In the data rows, the value 128 means zero.
Here is a table of points, one per row:
[171 138 192 115 119 106 106  81  89 155 133 136 206 174  78 139 163 144
 147 168 129 167  50  52 141 113 139  54  75 127  91 160  93 111 113 141
 191  72 104 111  82  85 162 163 105 174 113 147 117 162  98 188 101 133
 107 126  94 185 135 196  96  76 195 128]
[187 131  70  93 209  88 109 116 163 110 116 140 199 115 110 148 143  39
  98 135 208  90 202 196 136 100 113 169 175 133 132 165 123 127 145 125
 105 205 125 148 141 123  64 213  82  89  92 126  77  90 127 150 137  94
 123  71 167 123 137 172 119  64 111 196]
[152  98  71 129 104  91  14  64 146 148 160 160 121 132 148 106 125 142
  83 152 124 110 121 102 187 201  80 123 125 159  59 162 160 177 170 146
  67  90 155 161 164 120 171 120 177 124 121 156 102 118 149 116 103 118
 122 128 113 174 130 131 149 144 199 199]
[ 90  93 136 124 146 188 164 115  83  95 191 122 154 103  77 122 129  96
  93 155 134 176 156 132 107 167 146  74 179  59 125  94  96 125 122  78
 138 134 142 209 231 119 169 106  92 196 137 119 114  89 203 175 100  96
 171 175 143  71 141 126 105 141 140  94]
[ 52 101 192 142 121  82 151 112 118 200 152 167 104 122 104 160 142 129
  47 222 122  67  39 152 141 179 169 143 125 119  93 116  24  67  96 167
 111  90 124  74 119 129  91 172  80  84 101 112 135 149  87 116 116 174
 134 156 158 110 183 119 139 135 100 231]
[115  91  99 130 161 212 103 129 160  73 130  87 108 122  78 158  94 139
 163 154 180 128 113 156 134 153 138 126 149 129 126  92 218 138 188  92
 114 134 115 174  74 159 198  84  43 155 125  78 121  77  78 112 152 106
 143 168 151 156 100 123 118  99  64 170]
[146 105 159  54 102 126  30 161 119 119 140 151 127  71  68 143  92 195
 183 126 135 132 161  78 124 100  94 167 176  95 190 115 141 110 108 123
 138 176 171  76 198  92 135 118 106 150 107  96 135  78 107 152 157 162
 176  87 172 128  81 175 152 144 118 148]
[255  70  97  79 110 176 116 118  96 140 136  96 106  66 195  65 152 124
 112 146 139 116 180 132 100 105 137  93 118  95 136  98 152 123  90 146
 118 130  99  85 143 146 169 140  47 161 154 149 119 121 122 133 166 173
  58 134 158  99 143 114 105 175 155  98]
[129 165  87 216 121  82 120 169  86 199 166 156  79 173 171 131 109 139
 133  49  84 126 152  94 132  77 179 138 163 178  58 162 110  65 200 119
 100 119 198 156 103  93 127 146 124 156 125 158 182 133 168 100 170  81
 113 221 122 149  90 133 106 143  90  89]
[ 61 104 100 208 101 107 126 130 115  95 156  63 120  67 147  92 144 156
 161 103  36 143  83 132 120 109 117 118  92 200  12 204 110 176  53 110
 157 176 168  85  67 104 147 133 183 115 159 105 197 133 165 112 114  70
 107  60 109  87 176 173 120 194  30 147]
[104 206 164 117 129 164 216  79 139  71  89 127 145 132 177  89  82 150
 194  93 127 147 151 102 171  95  55 118 174  92  63 142 128 165  46 106
  23 180 129 131  61 174  63 115 110 154 194 120  92 163 120 175 123 163
 137 161 119 190  79  48 101 168  74 120]
[ 84 112 134 191 134 163 128 101  48  84 132 130 206 135 138 135 174 128
 142 116 214 142 154  87 218 104 153 121  99 176 208 156  99  76  42 183
 104  25 117 134 133 131 135 145 176 143  55 116 112 107 107  51 122 133
 140 147  92 126 106 164 114 154 144 109]
[107  98 109  66  97  83  95 145 132 104 143  97 174  80 109 161  98 138
 109 115 178 180 132 169 116 140 145  48 110 113 144 153  80 131 131 181
 148 157 167 179 141  77  86  61  55  32 116 206 118 187 122 145 206  72
  66 154 128  78 118  55 200 119 135 109]
[141 138 121 162  96 119 114 101  85 171 142 114 109 227  70  82  64 106
  94  62 105 158 111 190  67 121  47 186 102 130 111 169 117 147 121 101
 161  87 120 159  72 141 126 137 157 142  40  59 209 107  94 117 150  95
  71  80 117 119  75 106 157 191 160 128]
[175 157 175 130  91 131 208 197 187 131 143  77 143 167 162 115 146 188
 170 135 152 115 131 197 147 116  96 140 163 120  97 118  87 171 151 118
 122 134 148 141 125  91  92  78 139 111 161  41  68 119 155 157  70 224
  98 157  41 148 137  91 218 139  65  81]
[170 224 157  59 108 120 135  75 116 131  71 127  94 119 112  75 145 163
 213 112 142 108 175  97  56 207 127 162 165 146 169  84 144 159 150 158
 136 162 126 147 155 122 110 168  50  75 126 172 154 146 141 135 174 153
 142 142 107 121 224  74 144 137  95  79]
[ 60 135  40 174 124  67 128 106  99 167 180 145 136 108 110 146  80  95
 123 232 120 150  85 121 124  77  87 160  79 136 170 101 175 153 116 214
 178  79 115  87 189 194 126  97 101 122 109 136  90 123 157 173 134 181
 111 197 116 117 150 165  42 134 154 143]
[141 141  67 135  27 117 168 158 158 114 138 156  92  32  76 139  86 105
  98  39 121 108  37 110  99 157 136 136 105 151 141 156 139 135  70 142
 137  82  38 148 148  69 130 159 106 182 104  95 141 118  84 104  92  98
 169 190 153 131 125 149 145  83 144 129]
[132  72 236  94 144 109 177 211 167  96  60 176 148 178 166 136 170 171
 186 120 152  99 153 172  71 140  52  95 138 108 108 188 147 192 207  65
  93 114  64 126 104 171  13  90 124 145 168 145 105 106  78 201  58 156
 134 213  40  40 129  94  94 163 154 117]
[145 175 160 115 121  59 173 199 147 141 139 115 138  52 136 143 128 118
 133 109 172 165 171 171 100 107 194 115  86  63 172 100 169 213  93  55
 102 101 195 134 100 159 122 124  80 139 118 154  89  93 119  77 176 110
 134  87 196 158 184 114  98 123 214 195]
[155 106  91 121 203 141 123  99 165 122  80  36  94 142 120 176  75 114
 128  90 122 128 115 147 123  68 125 105 162 110 194 137 150  86 117 122
  62  97  80 185 176  97 180  99 129 150 147 253 136  72 176 166 115 200
 136  88 193 144 181 145 164 137 118 122]
[151 145 154 103 146  93 168  98 166  76  73 148 145 137 146 172 119 152
 137 132 167  65 177  96 131 141  35 145 182 195  76  85 136 129 184  85
 129  99 246  97  46 129  90  65 153 113 161  83 136 135 155 134  49 139
 122 185 161  89  70  13 122 141 121  67]
[146 203 158 107 142  77 100  89 131 103 122 118 135  88 143 146 138  76
 118 147 125 155 175 206 123 175 211  54 137  80 150 136 203  66 164 199
 122 160 111 106 104  94 220 175 129  60 134 112 172  97 161 139  82 144
 152 102 150 104  77 110 104 162 157  95]
[176 124  97 103 134 153 115 117 126 221  78 123 131 101 129 127  79  81
 174 100 207 171 172 117  89  85 183  93 142 109  92  41 150 161  94 126
 106 149  91 137 157 127 190 118 211 109  82 120 166 177  79 187 101 121
 151 153 139  96 167 177 163  72  88 195]
[144  29 131 138 161  86 205 129 149 162  83 191 145 136 172 161 126 115
 145 156  93 147  67  63 135 161 147 104  45 106  98 210 131  64  98 143
 167  96  94 178 175 206 150 118 122  90 106  86  64 208 146  98 155 148
 169 110 138 146  91 117 102 110 103  87]
[135 170 123 136  91 119 132 144 122 149  73 166 186 112  83 130 203 108
 193 159  41  85  72 123 219 131 115 144 121 127 170 119  88 151 145 121
 122 119 141 144 195 146 185 104 105 170 120 136 192 121 127  23 177 130
 109 138 140  85  48 116 160  71 124 190]
[115 150 153  90 208 120  87 138 100 126 219 154 112 158 148 135  81  18
 109 156 164 154  97  98 154 155 182 168 113 201 152 156  62 162 109 135
 137  61  39  98 103  86 131 123 106 150 154 118 122 176 117  65 158 126
 138  81 128  73 113 156 152 144 138  85]
[127  70 179 195  60  99 119  57 114  51 122 120 125 159 125 168 100  63
  48 110  93 113  84  46  97 122 198 155 140 150 177  61 142 122 119 126
 114 156 143 122 137 149 136 110 103 116  71 132 122 176 104 150  95 178
 115 102 101 134 112 174 163 122 111 154]
[ 78 103 128  99 146 138 147 118 128 120 152 147 128  15 145 161 102 183
 132  97 100 109 110 190 202 146 139 146 180 127 110  90  81  60 174 159
 154  58 100 104 148 201 155 195 112 167  62 155 177 166 116 139 164 141
 110  72 147 160 169 200 100  55 177 117]
[108 124 144 154 109 203  65 139 113 139  22 152 144 106 194 110 165 108
 125 120 178 144 181 168  97 120 123 181 154 104 138 142 185  72 201  80
 238 189  74 108  88  84 131  36 125 150 177 162 102 125 158 106 110 146
 114 103 123 166 163 122 165 131 165 166]
[112 117 127 141 162 171  59 153 112 139 212 135 126 143 181 172 173 100
  94 130  30 134 116 120 148  93 174 219 129  46 101 111 105 138  58 177
 210 121 155 157 160 143  76 236 236  98 255  98 158  78  98  67 118  83
 104 110 100 136 183  85  85  87  66  69]
[ 83 168 133 100  84 118 132 180 126 135 125 120  59 240  99  69 153 178
  84 128 112  78 137 122 162  74  56 210 105 108  50 103 124 158 121 138
 174 155 124 123  83 150 164 126 169  89 108 183 131 132 131  75 106   5
 126 143 156 147 117 169 119 203 111  77]
[ 43  82 182  93 163 153 129  95 148 152 124  49 114 150 102  83 169  82
 188  67 109 132 208 111 102 114 178 117 108 123 169 160 159 139 144 149
 107 174 135  63 132 116 144 132  62 199  99 121 132 112 158 163 127  43
 175 130 144 145 101 122 140  61 178 116]
[ 77  90  48 102 152  94 190 171  89 118 157 153  86 178 157  93  61 101
 156 175 118  90  73  66 123 169  86  70 130 114 168 123 156 100  91 131
 210  71 152 113 119 133  99 127 155  56 105 139 122 111 151  73 134 171
 176 108  84 127 170 142 119  60 191 183]
[106 179  83  54  79 136  90 116 105 161 124  90 117 162 130 101 128 155
 124 124  77  69  84 160 132  84 132 132  41 186 201 121  78  67 176  28
  94 138 136 176 150 172 102 147 198 156 146 123  84 164  92 144  81 122
 127 136  61 150 113 172 118 201 118 139]
[225 140 148 212 122 134 109 169 109 147 166 155  73 137 104 197 111 193
  65 184  80  54 138 135 174 142 117 169 120 156 176 149 117 184  69  96
  64 193  41 145  74 128 148 108 158 117 122 129 138 172 159 166 133 115
 150  98 109 118  99 126 118 104 191  87]
[104 125 112 162 138 227 120 170 130 105 128 124  41 195  91 174 203 170
  75  78  71 168 123 105  97  61 181 109 116 177  62 146 130 151 151 218
 137 131 195 109 143 147  85 203 191 153 203 113 144 166 226  44 146 119
 152  30  81 161 132  95  90 159  48 182]
[131 155 149 176 174 221 146  91 193 150 189 116 101  97 152 130 216 122
 119 183 232 145  75 131  80 162 105 111 114  59 151  85 153 121 159 111
 107 200 174 105 176 105 129 112 167 132  99 186 188 147  89 178 154 112
 102  71 164 147 110 143 167 102 165  97]
[156 145 147 137 111 118 165 125 221 118  91 159 206 163  95  83 104 174
 104 106  90 200 181 136 121 158 115 101 146 173 160 108 155  99 155  85
 126 169 146 109  68 135 119 137 178  94 191  87  75  68 135 131 187 156
 103 202 109 114 168  91 135 119 116  97]
[130 141  67 161 170 130 139 156 121  84  62 121 142 128 169  50 150 163
 116 136 138 156 178 137 119 191 115 102 137 139 121 102 104 130 181 122
 100 136 122  76 136  71  48  80 174 104 138  94  79  97  60 186 105 130
 131 105 195 167  91 123 114 150  90  89]
There is one direction along which these points spread out most. Take the direction at right angles to it along which they spread out most. Then take the direction at right angles to both along which they spread out most. Go by this last direction. How many in every 100 of the points above lie lower along it than each point below? Answers are rounded to whole numbers. More than half of the points above lie lower than the first one.
[127  70 179 195  60  99 119  57 114  51 122 120 125 159 125 168 100  63
  48 110  93 113  84  46  97 122 198 155 140 150 177  61 142 122 119 126
 114 156 143 122 137 149 136 110 103 116  71 132 122 176 104 150  95 178
 115 102 101 134 112 174 163 122 111 154] 68
[ 84 112 134 191 134 163 128 101  48  84 132 130 206 135 138 135 174 128
 142 116 214 142 154  87 218 104 153 121  99 176 208 156  99  76  42 183
 104  25 117 134 133 131 135 145 176 143  55 116 112 107 107  51 122 133
 140 147  92 126 106 164 114 154 144 109] 80
[ 43  82 182  93 163 153 129  95 148 152 124  49 114 150 102  83 169  82
 188  67 109 132 208 111 102 114 178 117 108 123 169 160 159 139 144 149
 107 174 135  63 132 116 144 132  62 199  99 121 132 112 158 163 127  43
 175 130 144 145 101 122 140  61 178 116] 5
[141 138 121 162  96 119 114 101  85 171 142 114 109 227  70  82  64 106
  94  62 105 158 111 190  67 121  47 186 102 130 111 169 117 147 121 101
 161  87 120 159  72 141 126 137 157 142  40  59 209 107  94 117 150  95
  71  80 117 119  75 106 157 191 160 128] 48
[152  98  71 129 104  91  14  64 146 148 160 160 121 132 148 106 125 142
  83 152 124 110 121 102 187 201  80 123 125 159  59 162 160 177 170 146
  67  90 155 161 164 120 171 120 177 124 121 156 102 118 149 116 103 118
 122 128 113 174 130 131 149 144 199 199] 57
[176 124  97 103 134 153 115 117 126 221  78 123 131 101 129 127  79  81
 174 100 207 171 172 117  89  85 183  93 142 109  92  41 150 161  94 126
 106 149  91 137 157 127 190 118 211 109  82 120 166 177  79 187 101 121
 151 153 139  96 167 177 163  72  88 195] 23
[ 83 168 133 100  84 118 132 180 126 135 125 120  59 240  99  69 153 178
  84 128 112  78 137 122 162  74  56 210 105 108  50 103 124 158 121 138
 174 155 124 123  83 150 164 126 169  89 108 183 131 132 131  75 106   5
 126 143 156 147 117 169 119 203 111  77] 33
[115  91  99 130 161 212 103 129 160  73 130  87 108 122  78 158  94 139
 163 154 180 128 113 156 134 153 138 126 149 129 126  92 218 138 188  92
 114 134 115 174  74 159 198  84  43 155 125  78 121  77  78 112 152 106
 143 168 151 156 100 123 118  99  64 170] 40
[255  70  97  79 110 176 116 118  96 140 136  96 106  66 195  65 152 124
 112 146 139 116 180 132 100 105 137  93 118  95 136  98 152 123  90 146
 118 130  99  85 143 146 169 140  47 161 154 149 119 121 122 133 166 173
  58 134 158  99 143 114 105 175 155  98] 30
[107  98 109  66  97  83  95 145 132 104 143  97 174  80 109 161  98 138
 109 115 178 180 132 169 116 140 145  48 110 113 144 153  80 131 131 181
 148 157 167 179 141  77  86  61  55  32 116 206 118 187 122 145 206  72
  66 154 128  78 118  55 200 119 135 109] 50
[106 179  83  54  79 136  90 116 105 161 124  90 117 162 130 101 128 155
 124 124  77  69  84 160 132  84 132 132  41 186 201 121  78  67 176  28
  94 138 136 176 150 172 102 147 198 156 146 123  84 164  92 144  81 122
 127 136  61 150 113 172 118 201 118 139] 73
[ 61 104 100 208 101 107 126 130 115  95 156  63 120  67 147  92 144 156
 161 103  36 143  83 132 120 109 117 118  92 200  12 204 110 176  53 110
 157 176 168  85  67 104 147 133 183 115 159 105 197 133 165 112 114  70
 107  60 109  87 176 173 120 194  30 147] 10
[ 52 101 192 142 121  82 151 112 118 200 152 167 104 122 104 160 142 129
  47 222 122  67  39 152 141 179 169 143 125 119  93 116  24  67  96 167
 111  90 124  74 119 129  91 172  80  84 101 112 135 149  87 116 116 174
 134 156 158 110 183 119 139 135 100 231] 93
[ 90  93 136 124 146 188 164 115  83  95 191 122 154 103  77 122 129  96
  93 155 134 176 156 132 107 167 146  74 179  59 125  94  96 125 122  78
 138 134 142 209 231 119 169 106  92 196 137 119 114  89 203 175 100  96
 171 175 143  71 141 126 105 141 140  94] 43
[155 106  91 121 203 141 123  99 165 122  80  36  94 142 120 176  75 114
 128  90 122 128 115 147 123  68 125 105 162 110 194 137 150  86 117 122
  62  97  80 185 176  97 180  99 129 150 147 253 136  72 176 166 115 200
 136  88 193 144 181 145 164 137 118 122] 18
